Each row has a name. Each piece below is followed by the name of the row it came from, unless a question asks for something else. Each question is about the rows just above it. Places in a row count from 0.

kos: [-1.10 -2.18  3.73 -3.52 -1.16  2.41 -2.23  0.97]
Fov: [ 0.78  0.70 -5.30  7.06  2.69 -1.14  8.11  2.53]
nug: [ 1.79  1.45 -4.16  6.34  2.47 -0.42  7.65  2.94]
rumuf: [-0.65  0.20  1.29 -2.79 -1.34 -1.20 -5.11 -3.08]
toge: [-0.10  0.98 -2.25  0.78 -0.03 -1.07  0.75 -0.56]
lilo: [ 0.20  1.29 -2.79 -1.34 -1.17 -5.11  5.60  2.08]
defi: [ 0.70  0.78 -1.24  1.55  0.90 -0.85  1.32 -0.20]
dudag: [-2.13 -3.16  5.44 -6.34 -2.22  3.21 -4.58  0.58]
sitad: [-0.63 -0.31  0.11 -1.43 -0.47  0.26 -0.62 -0.15]
miv: [-2.79 -2.93  5.47 -8.16 -3.20  2.43 -7.24 -1.18]
zil: [ 1.79  2.50 -4.08  4.89  1.99 -2.63  3.50 -0.65]
todip: [ 0.78  0.45 -1.94  3.02  1.21  0.23  4.26  1.99]
Where does [ 0.70 -5.30  7.06] start? Give its row and place.	Fov, 1
Where does [0.70 0.78] start? Give its row and place.	defi, 0
Where does [ 0.78  0.70 -5.30  7.06  2.69 -1.14] start? Give its row and place.	Fov, 0
Row and place where [ 0.20  1.29 -2.79 -1.34 -1.20 -5.11] starts:	rumuf, 1
Where does [-7.24 -1.18] start? Give its row and place.	miv, 6
[ 3.73 -3.52] begins in row and place	kos, 2

zovi: [ 2.65 -3.49  9.04  4.30  3.83  5.20  8.37  6.87 -1.78 -4.49 -1.75  0.48
  8.60  7.11 -6.55 -7.25  6.86 -5.30 -4.14  5.48  6.87 -4.14  4.42 -2.98
 -3.57]
Tes: [-1.16  0.01 -0.75  2.90  5.05 -0.36 -2.63  7.05 -0.25  7.03  3.75 -1.92
 -5.85 -4.51  9.43  8.52 -2.90  8.24  6.20 -2.88 -3.76  5.69 -0.88  5.05
  5.59]
Fupeg: [-2.89 -3.76  8.34  4.44  4.14  5.66  8.27  7.23 -1.45 -4.67 -1.53  0.51
  8.45  6.81 -5.94 -7.33  7.23 -4.70 -4.02  5.45  6.87 -4.20  4.81 -2.84
 -3.52]
Lado: [ 5.78  7.05  7.03  2.90 -2.63 -1.92 -0.25  0.01 -0.75  3.75 -0.36  5.05
  4.42  1.97 -2.39  5.24 -4.84 -1.59  3.26  5.18  1.65  3.80 -0.54  4.49
  1.27]
fon: [-0.53 -4.74  1.96  1.83  5.53  5.55  6.44  5.08  1.24 -3.04  1.09 -1.63
  3.13  4.36 -0.25 -5.66  8.68 -0.21 -2.75  0.88  4.17 -2.99  4.21 -3.12
 -0.91]
vebar: [ 4.60  5.87  5.25  2.73 -1.56 -0.94 -0.15  0.50  0.16  3.40  0.44  4.44
  3.55  1.58 -0.83  4.73 -3.34 -0.26  3.25  4.31  1.48  3.59  0.13  4.16
  1.62]
Where does [-2.88 -3.76] start? Give its row and place.	Tes, 19
Where does [ 7.05  7.03  2.90 -2.63 -1.92 -0.25  0.01 -0.75  3.75 -0.36  5.05] start? Give its row and place.	Lado, 1
Row and place where [5.53 5.55 6.44 5.08 1.24] starts:	fon, 4
Row and place where [-0.88  5.05  5.59] starts:	Tes, 22
Row and place where [ 6.44  5.08  1.24 -3.04  1.09 -1.63  3.13  4.36 -0.25 -5.66  8.68] starts:	fon, 6
Row and place where [ 3.13  4.36 -0.25] starts:	fon, 12

misi: [-3.09 -1.23  5.84 -0.13 -4.50 -3.10 -0.31 -0.32  6.78 -0.94 -0.58 -0.65
 -4.35 -0.13  4.57 -3.19 -3.37 -7.15 -6.31]
sarep: [ 3.55  2.25 -2.95 -1.70 -1.27  0.23  4.92  3.93  1.83 -6.24 -3.28 -3.14
  5.00  1.38 -3.10  3.98 -3.81 -1.68  1.32]
lifot: [ 0.52  2.36  3.19 -0.60 -6.85  1.40  8.08  1.20 -3.05 -0.67  2.11 -3.06
 -1.62 -5.56 -0.63 -7.41  1.19  3.66 -1.36]
mazo: [ 2.28 -6.74 -6.03  3.37  0.24 -4.27  7.86  1.11  3.88  7.15  5.75 -5.13
  1.94 -1.22 -2.11  0.33  2.69 -2.12 -1.48]
Filu: [-0.97 -4.23 -2.92  5.72  0.85 -3.89  6.44  1.94  2.96  7.09  3.91 -1.87
  1.69 -0.26 -1.25 -0.69  2.47 -1.63 -0.53]
fite: [ 3.35 -1.33 -1.77 -0.14  4.22  1.39 -1.05 -1.74  2.41  2.20 -0.75 -0.47
 -0.51  3.07  2.55  2.71 -0.24 -0.43 -1.96]
lor: [ 3.55  2.25 -2.95 -1.70 -1.27  0.23  4.92  3.93  1.83 -6.24 -3.28 -3.14
  5.00  1.38 -3.10  3.98  6.27  4.76  2.21]
limab: [ 1.40  8.08  1.19 -1.48  0.50  1.13 -3.34  1.82 -3.64  1.75 -3.57  1.15
 -1.01 -0.14  3.09 -2.11  1.14  0.87  1.11]
Bal: [ 4.77 -3.61 -0.76 -1.37  3.92 -0.64  1.87  1.41 -0.62 -4.10  3.22 -6.06
 -2.98 -2.51 -3.74  0.48  2.84  0.28 -1.72]
teso: [-3.32 -2.16  2.49  0.80  0.33 -2.90 -2.40  1.26  2.64  1.27 -0.97  1.52
 -1.16  1.56  2.90  1.40 -3.06 -5.07 -2.68]
lin: [ 3.22 -6.06 -3.00 -0.22 -4.23 -5.77  1.68  3.90  4.78  0.96 -4.17 -0.60
 -0.89  3.56  4.84  2.05  3.13 -5.44 -6.57]
teb: [-3.57  0.10  1.43 -0.15 -2.49 -2.91  0.34  4.72  2.89 -6.73 -5.19 -2.49
  4.78  1.13 -3.47  2.04  3.56  1.58  4.81]
Where does [ 3.22 -6.06 -2.98] start? Give its row and place.	Bal, 10
Where does [1.40 8.08 1.20] start? Give its row and place.	lifot, 5
Row and place where [ 1.75 -3.57  1.15 -1.01 -0.14] starts:	limab, 9

sufup: [ 0.97 -6.96 -7.57  8.46  5.32 -0.09 -6.84 -5.02  7.14 -7.81  7.76 -1.29
  6.45 -2.52 -0.23  8.27 -0.55 -7.28  7.75]
Nege: [-3.07 -5.01 -7.61  6.68  4.41 -6.36 -7.50 -6.98  6.74  6.45 -7.81 -1.29
 -2.52  7.76 -6.76  6.56  5.36 -8.24  6.77]
Rel: [ 5.49  5.50  5.39  1.24 -7.85 -6.03  2.73 -2.27 -4.00  3.28 -3.78 -5.40
 -3.08 -5.01 -2.98 -6.58  5.63  3.77 -1.87]
Row and place where [-5.40 -3.08 -5.01] starts:	Rel, 11
Row and place where [-3.08 -5.01] starts:	Rel, 12
Where does [-0.09 -6.84 -5.02  7.14 -7.81] start? Give its row and place.	sufup, 5
Where does [-7.81  7.76 -1.29  6.45 -2.52] start? Give its row and place.	sufup, 9

lotik: [ 4.98 -3.09 -5.80  4.88 -6.51 -3.35 -5.80  4.88 -6.51 -3.35  7.07 -3.94
 -4.21  9.60  6.79 -7.49  7.60 -4.02]
tivek: [ 7.45 -1.75 -6.98 -5.34  5.00 -3.09 -5.80  4.88 -6.51 -3.35  0.35 -2.71
 -1.81 -6.81  6.27  6.98 -4.56 -5.71]
Leli: [ 7.45 -1.75 -6.98 -5.34  5.00 -3.09 -5.80  4.88 -6.51 -3.35  0.35 -2.71
 -1.81 -6.81  6.27  6.98  7.25 -5.62]
[ 7.45 -1.75 -6.98 -5.34  5.00 -3.09 -5.80  4.88 -6.51 -3.35  0.35 -2.71
 -1.81 -6.81  6.27  6.98  7.25 -5.62]	Leli
Which row holds [ 4.98 -3.09 -5.80  4.88 -6.51 -3.35 -5.80  4.88 -6.51 -3.35  7.07 -3.94
 -4.21  9.60  6.79 -7.49  7.60 -4.02]?	lotik
[ 7.45 -1.75 -6.98 -5.34  5.00 -3.09 -5.80  4.88 -6.51 -3.35  0.35 -2.71
 -1.81 -6.81  6.27  6.98 -4.56 -5.71]	tivek

mova: [ 0.27 -1.48  2.76 -5.29]
gub: [ 2.41  2.50 -1.29  5.06]
Selo: [ 3.00 -3.29  4.53 -6.70]
rabub: [-3.10  4.10  4.30  7.71]
Gizi: [-5.09  3.25  9.28  4.21]
beda: [ 2.10 -3.22 -2.22 -6.91]
kasuz: [ 3.00 -3.29  6.74 -3.19]
Kina: [ 3.33  2.99 -3.29  6.74]
lired: [-3.63  3.78  7.11  5.72]
medag: [ 1.46  3.75 -1.34  8.20]
[ 2.99 -3.29  6.74] begins in row and place	Kina, 1
Row and place where [ 2.99 -3.29] starts:	Kina, 1
[-3.29  4.53 -6.70] begins in row and place	Selo, 1
Where does [-3.22 -2.22 -6.91] start? Give its row and place.	beda, 1

rokab: [ 1.76  0.83  0.55 -1.56  0.99 -0.93  1.63  0.21  0.45 -0.35  0.41 -1.30
  0.27  0.59  0.34 -0.13 -1.35 -0.13  0.50 -1.05  0.98 -0.52 -0.04]
fezi: [ 4.16  0.78  0.43 -5.30  3.89 -3.71  3.53 -1.05  1.56 -2.63  3.48 -4.00
  1.64  2.62  1.60 -1.12 -4.25 -0.58  1.26 -3.87  4.00  0.18 -1.21]
lazov: [ 4.56  4.60  3.67 -2.10  0.46  0.14  5.39  3.18 -0.54  2.10 -3.18  1.60
  1.64 -0.58 -4.00 -4.25  2.62 -1.12  0.80 -0.14  0.67 -3.84  1.63]
lige: [-3.49 -2.29 -1.78  2.98 -1.63  1.29 -3.72 -0.92 -0.47  0.04  0.04  2.17
 -0.10 -0.62 -0.82 -0.24  2.52  0.10 -0.83  1.64 -1.90  1.60 -0.30]
fevab: [-3.28 -2.89 -2.15  2.06 -0.85  0.39 -3.77 -1.72  0.05 -0.88  1.41  1.43
  0.35  0.05 -0.37 -0.92  1.76  0.00 -0.56  0.60 -1.01  2.17 -0.81]
fiban: [ 0.95 -0.40 -0.43 -1.72  1.54 -1.50  0.52 -1.04  0.73 -1.39  1.94 -1.33
  0.93  1.20  0.57 -0.75 -1.28 -0.26  0.51 -1.59  1.46  0.72 -0.84]
gek: [ 4.56  4.60  3.67 -2.10  0.46  0.14  5.39  3.18 -0.54  2.10 -3.18 -1.35
 -1.19 -0.58  0.22 -1.35 -0.02 -0.10 -0.14 -0.94  0.69  2.21 -1.41]
repa: [-7.20 -6.10  0.70 -0.19 -0.12  0.32  1.03  0.88 -0.29  0.56 -0.86 -0.06
 -0.33 -0.11 -0.01  0.47 -0.27  0.04  0.11  0.19 -0.02 -0.92  0.44]
dez: [-3.28 -2.89 -2.15  2.06 -0.85  0.39 -3.77 -1.72  0.05 -0.88  1.41  1.43
  0.35  0.05 -0.37 -0.92  1.76 -0.38  1.16 -4.03  3.98  0.75 -1.51]
ziba: [-7.20 -6.10 -4.66  4.52 -1.73  1.09 -7.95 -3.77  0.11 -1.77  2.73  3.09
  0.98 -0.15 -0.75 -1.89  3.92  0.04 -1.30  1.53 -2.18  4.66 -1.69]
lisum: [-6.20 -1.69 -1.04  7.12 -5.08  4.75 -5.41  0.90 -1.88  2.93 -3.79  5.33
 -1.69 -3.03 -1.97  1.20  5.75  0.74 -1.65  4.92 -5.17  0.32  1.22]
Where does [-1.69 -3.03 -1.97  1.20  5.75  0.74 -1.65  4.92 -5.17  0.32  1.22] start? Give its row and place.	lisum, 12
[-3.28 -2.89 -2.15  2.06 -0.85  0.39 -3.77 -1.72  0.05 -0.88  1.41  1.43
  0.35  0.05 -0.37 -0.92  1.76  0.00 -0.56  0.60 -1.01  2.17 -0.81]	fevab
Where do [-7.20 -6.10 -4.66  4.52 -1.73  1.09 -7.95 -3.77  0.11 -1.77  2.73  3.09
  0.98 -0.15 -0.75 -1.89  3.92  0.04 -1.30  1.53 -2.18  4.66 -1.69] appear?	ziba
[-4.00  1.64  2.62  1.60 -1.12 -4.25 -0.58] begins in row and place	fezi, 11
Where does [-0.33 -0.11 -0.01  0.47 -0.27  0.04  0.11] start? Give its row and place.	repa, 12

bazu: [ 6.26 -8.81  7.63 -8.51  6.37]
sepo: [-5.95 -8.60  7.93 -7.66 -5.39]
kune: [ 6.26 -8.81  7.63 -8.51  8.27]
Dazun: [-5.61  6.08  6.57  1.93 -8.03]
kubid: [-8.81  7.63 -8.50  8.60  5.18]
Nudab: [ 1.89  2.29 -0.53 -7.06 -3.13]
fur: [ 5.12  7.33 -4.92  5.20 -0.07]
[ 6.26 -8.81  7.63 -8.51  8.27]	kune
[ 7.63 -8.50  8.60] begins in row and place	kubid, 1
Where does [-5.61  6.08  6.57  1.93] start? Give its row and place.	Dazun, 0
[ 1.89  2.29 -0.53 -7.06] begins in row and place	Nudab, 0

tiv: [-6.02  3.96  2.46 -4.69  1.38 -1.58 -7.70 -7.28 -6.84  5.01 -4.24 -5.27]
Pili: [ 5.06 -0.54  6.71  6.90 -2.80 -6.58 -0.57 -6.73  5.51 -1.08  2.03  7.15]
Kitif: [ 4.13  1.28 -7.10  6.67  0.95 -4.95 -4.77 -3.41 -5.00  6.53 -1.08 -7.11]
Pef: [-4.69  1.38 -1.61 -7.70 -4.95  0.95  5.21  6.32  5.13  5.41 -4.88  3.10]
Kera: [-7.05 -4.74  4.57  0.14 -7.71 -6.51  3.52  4.63 -4.06 -2.90 -4.24 -1.06]
lubu: [-6.30  4.68 -2.75 -0.73 -0.75 -2.17  2.67  4.69  3.23 -0.34 -2.10  6.85]
Row and place where [ 0.95 -4.95] starts:	Kitif, 4
[-2.75 -0.73 -0.75] begins in row and place	lubu, 2
Where does [ 0.95  5.21  6.32  5.13  5.41 -4.88  3.10] start? Give its row and place.	Pef, 5
Where does [-4.69  1.38 -1.58 -7.70] start? Give its row and place.	tiv, 3

fep: [-7.50 -1.15 -1.68 -1.97 -0.37 -2.19 -6.06 -3.07 -2.41 -3.20 -0.89 -0.85
 -1.33 -6.41  0.85 -0.05 -3.91 -1.79]
pul: [ 3.31  0.07  0.17  0.22 -0.09  1.56  2.78 -2.41 -3.20 -3.07  0.13 -0.11
  0.09  3.11  2.66 -0.20  1.36 -2.19]
nefo: [ 3.31  0.07  0.17  0.22 -0.09  1.56  2.78  0.13  0.05  1.95  0.13 -0.11
  0.09  3.11  0.49 -0.13  1.79  0.12]
rina: [ 0.64 -0.48 -0.83 -0.92  0.09  1.52  1.19 -2.39 -1.71  1.13 -0.44 -0.18
 -0.58  1.67  1.27  0.18  0.74 -1.29]
Ven: [-3.41 -0.10 -0.06  0.05 -0.29 -1.88 -2.89  0.76  0.47 -2.23 -0.13 -0.19
 -0.17 -3.61 -0.73 -0.32 -1.92  0.17]
sevoz: [ 3.31  0.07  0.17  0.22 -0.09  1.56  2.78  0.13  0.05  1.95  0.13 -0.11
  3.11  0.09  0.49 -0.13  1.79 -0.06]
Row and place where [ 1.95  0.13 -0.11  0.09  3.11] starts:	nefo, 9
Where does [-3.07 -2.41 -3.20] start? Give its row and place.	fep, 7

nuzav: [ 8.84  4.30 -5.67  5.69]
nas: [-4.31  6.42 -6.02 -8.72]
favuz: [ 8.84 -5.67  4.30  5.69]
[8.84 4.30] begins in row and place	nuzav, 0
[-5.67  4.30  5.69] begins in row and place	favuz, 1
Where does [ 4.30 -5.67  5.69] start? Give its row and place.	nuzav, 1
Row and place where [-5.67  4.30] starts:	favuz, 1
[ 8.84  4.30 -5.67] begins in row and place	nuzav, 0
[ 8.84 -5.67  4.30] begins in row and place	favuz, 0
Row and place where [-6.02 -8.72] starts:	nas, 2

zum: [-3.42 -3.20 -3.38 -3.24 -3.57 -3.34 -3.16 -3.17 -3.24 -3.24 -3.39 -3.46
 -3.45 -3.40 -3.40 -3.43 -3.28 -3.10 -3.28 -3.31 -3.40 -3.54 -3.28 -3.31
 -3.24 -3.15 -3.39 -3.28 -3.01]
Rifet: [1.46 2.14 1.10 4.31 2.62 2.35 2.08 5.82 2.26 2.83 2.63 2.21 2.51 4.11
 4.36 0.81 2.54 3.82 6.02 0.31 2.50 1.88 4.00 2.88 4.09 2.68 2.07 2.88
 5.81]
Zafi: [ 0.73  2.37  0.27  4.00  0.70  1.20  2.31  6.96  1.42  3.44  2.32  1.43
  1.17  3.08  3.88  0.02  1.15  4.46  5.91 -1.10  2.78  0.40  3.95  2.30
  3.78  3.86  1.88  2.71  7.16]
sose: [-1.43 -0.91 -1.17 -4.23 -4.54 -3.15 -0.83 -3.86 -2.60 -1.05 -2.19 -2.38
 -3.55 -4.98 -4.46 -0.75 -3.73 -2.25 -5.91 -1.15 -1.19 -3.05 -3.47 -2.90
 -3.91 -0.11 -1.37 -2.34 -3.61]
kugu: [-2.27 -1.84 -2.09 -4.25 -4.56 -3.51 -1.77 -3.88 -3.10 -1.97 -2.81 -2.95
 -3.81 -4.85 -4.43 -1.84 -3.94 -2.78 -5.44 -2.10 -2.04 -3.47 -3.68 -3.32
 -4.01 -1.24 -2.19 -2.89 -3.69]
tam: [ 1.14  2.04  0.82  3.86  1.75  1.80  2.04  5.64  1.87  2.91  2.29  1.78
  1.93  3.50  3.83  0.54  1.97  3.85  5.49 -0.07  2.30  1.19  3.61  2.56
  3.78  2.92  1.81  2.58  5.80]
Lodog: [-3.21 -2.98 -3.14 -3.60 -3.92 -3.50 -2.93 -3.48 -3.32 -2.94 -3.32 -3.43
 -3.62 -3.82 -3.75 -3.07 -3.55 -3.09 -3.91 -3.11 -3.16 -3.63 -3.50 -3.38
 -3.51 -2.73 -3.19 -3.29 -3.29]
daf: [-3.30 -2.98 -3.23 -3.45 -3.86 -3.44 -2.93 -3.30 -3.26 -3.06 -3.35 -3.46
 -3.61 -3.74 -3.66 -3.23 -3.46 -3.07 -3.71 -3.16 -3.21 -3.62 -3.38 -3.38
 -3.45 -2.83 -3.23 -3.24 -3.11]
nufek: [-3.23 -2.87 -3.14 -3.75 -4.22 -3.63 -2.80 -3.50 -3.38 -2.88 -3.38 -3.51
 -3.81 -4.10 -3.95 -3.08 -3.72 -3.05 -4.17 -3.12 -3.11 -3.80 -3.58 -3.48
 -3.64 -2.54 -3.17 -3.31 -3.28]
Gafup: [ 0.08  1.89 -0.44  4.30  0.52  0.92  1.86  7.61  1.14  3.15  1.97  1.03
  0.98  3.37  4.16 -0.89  1.03  4.60  6.76 -1.99  2.30 -0.10  4.10  2.18
  4.09  3.48  1.37  2.49  7.87]
Dom: [2.28 2.09 2.05 4.12 3.99 3.16 2.02 4.42 2.86 2.40 2.89 2.94 3.50 4.51
 4.38 1.76 3.43 3.12 5.38 1.72 2.45 3.12 3.76 3.24 4.00 1.91 2.42 2.95
 4.19]
modo: [-3.43 -3.30 -3.40 -3.15 -3.38 -3.27 -3.25 -3.15 -3.20 -3.33 -3.40 -3.43
 -3.32 -3.22 -3.28 -3.49 -3.16 -3.12 -3.10 -3.32 -3.48 -3.46 -3.23 -3.25
 -3.14 -3.31 -3.43 -3.29 -3.01]
Where does [-1.17 -4.23 -4.54 -3.15 -0.83 -3.86] start? Give its row and place.	sose, 2
[-1.24 -2.19] begins in row and place	kugu, 25
[-3.63 -2.80 -3.50 -3.38 -2.88 -3.38 -3.51 -3.81 -4.10 -3.95 -3.08] begins in row and place	nufek, 5

